One turn moves each row of this set onto another row. After a few examples, where does it send each row asked below?
q_679: [  0 -20  -8   4  11  -4   6   8   5 -12  11   0 -27   1 -15 -15   1  14
 -13   5  20  -7   1  -6 -12 -14   7   8  -5  -2   1   0]
q_410: [-10 -15 -20 -10  18   1   1   6  11 -13  17   9 -26   3  -3 -15  -2  19
   0   7  12  -2  -1   8 -16  -2 -12  12  -4   7   1   5]
q_443: [  0 -25  -3   9   7  -4  11   4  -7 -10   9   3 -11   5  -4   7   6   8
 -21   8  19 -10  -7 -16 -12  -9   2  -8 -15   4   1  10]
q_546: [ -1 -13   5   1  11   0  -5   6  -5  -5  11  -7   5  24  -7   1   2   9
   3   2  11  -5  11   1 -15 -14   3  -3   1 -12  -7   6]
q_269: [ -8  -2  -8  -2  -8  10 -14 -10  13   0  -7  -6  -4   2  -2   5  -4  -7
 -12  -5 -20   3  -4   7   4   5  -8   6 -19  15   2   6]
q_543: [-13  -9  -1  -2  21  -1   6  13  -3  -5  17  -1 -21  17 -13 -12  12  11
  -4   8  12   0   9   0  -8 -17  -4   9   0  -3  -3   4]
q_417: [ -3 -14 -14  -6  23 -10  -2   8   9 -13  16   4 -24  -1 -12  -9  10  23
  -6   5  13  -4   8  -1  -9 -10 -16   0  -8  -5   3   6]
q_751: [ -6 -10  -5  -1  19  -2   4   4   7  -3  15   7 -22  11 -20 -17   8   7
 -10   9  13 -13   4   7 -14 -16  -7   3  10  -4  -1   3]
q_767: [  4   0 -11  -6   2  13  -5   1   9  13   6   9  -3   4  12  -3   8 -18
  -9  -4  -3 -13 -10  -2   9   2   5  17 -29  12   5   4]
q_419: [ -1   1  -9   8  -3  15  -7  -3  10   1  -4   5   0   8  -3   9   9  -9
  -7 -12 -21 -11   2  13   1   4   9  10 -17  20   6   6]
q_572: [ -4 -18  -9  -4  12   1   6   1  -5 -10  12  13   4   6  18   2   6  12
  -6   6  17  -9 -12  -8 -18   6  -9  -1 -19   9   2  10]
q_449: [  4 -20  -5   9   6  -1  -5   4   8 -13   8  -6  -9   9 -16   6 -10   6
 -10  -1  19  -7   9  -4 -16 -10   8  -8  -5  -8  -9  13]
q_427: [ -1  -3 -12   1  -3  21 -15  -6  14   5   1   1  -9  16  -3  15   4 -10
  -9  -9 -15  -2  -2  13   7  -2   3  11 -17  13   3   3]
q_318: [  2 -13  -4   4  15   0 -12   1   5 -18   4  -3  -1  11 -11   9   7  23
  -4  -8  13   1  13   0 -12  -6  -7  -7  -8  -9  -1   7]
q_879: [  0   2 -26  -7   1   3 -11  -2  20  12   9  -2 -19   5  -5  -6   6  -8
   5   2 -19 -20  -4   8   0  -8   1   7 -20  20   6   3]
q_154: [  0   9 -15  -2   5   5  -6  -3  12   9   2   6  -8   4   8  -4  13 -18
   0  -4  -8 -16  -7  -5   3   1   8  11 -29  20   6   6]
q_687: [ -7  -1 -18 -12  -5   4 -11  -2  19   8   4  -8 -11  -7  -5 -14  -8  -5
  -7   2 -17  -8  -4   9   3   0 -12  10 -20  14   1   5]
q_691: [  3   2 -12  -2   2   3   0   4  10   9   6  13  -4  -7   9  -9   9 -17
  -6  -2 -14 -22  -4   4   1   5   7  14 -22  18   7   7]
q_664: [ -1   4 -15   3   0   9 -15 -11  14   1  -3   2 -14  13  -1  12   8 -13
   0  -7 -20  -7  -2   7   2  -2   7   7 -17  19   6   5]
q_320: [  5 -16  -3  -2  19 -11   0   3  -4 -13  10  11   0  -1   9   1  13  13
 -10   3  17  -8  -1 -14 -10  -2 -10  -6 -17  -7   5   9]
q_71: [ -7 -11 -11   2  12  11 -10   0  10 -18   5  -1   1  17  -5  10  -7  15
   2  -8  15   3   9   9 -19   4  -4  -1  -7   2  -9  13]
q_253: [ -4 -17   6  -2  16  -9   7   5 -13  -4  18   9  -8  16   7   3  11  -1
  -8  16   8  -6  -2  -9 -11 -12  -6  -4  -2  -5   0  10]
q_899: [  0  -4 -24 -12   0  11 -10   4  21  16  16   1 -20   4  -5  -6   0  -9
  -5   3 -14 -15  -4  13   6  -8  -5  13 -19  12   2   4]
q_726: [ -5   0 -21  -3   1   6  -5   5  20   9  10   4 -17  -1 -11  -3   4  -8
  -4   0 -24 -18   4  18   0  -3  -1  10 -13  20   4   9]
q_161: [ -1 -13   4   3  16  -4  11   1  -8  -1  11  14   1  11   0  -6  16   0
 -16  10  18 -19  -7  -8 -14  -9  -5  -5  -3  -1   3   6]
q_311: [ -7   3  -7  -7  -2   5  -5  -3   9   5  -4   0  -2  -8   8 -12   1 -12
 -12  -3  -9  -4  -9  -3   6   7  -6  14 -28  15   4   5]
q_107: [ -3  -8   5  11  13   6  -3  -2   2  -7   4   2   3  22 -17   6   6   3
 -10  -2  15  -9  10   5 -17  -9   0  -9   5  -7  -6  10]

q_320 goes to q_417
q_767 goes to q_899
q_691 goes to q_726
Now find these:
q_253 goes to q_543
q_410 goes to q_71
q_161 goes to q_751
q_449 goes to q_443
q_311 goes to q_687
q_879 goes to q_664

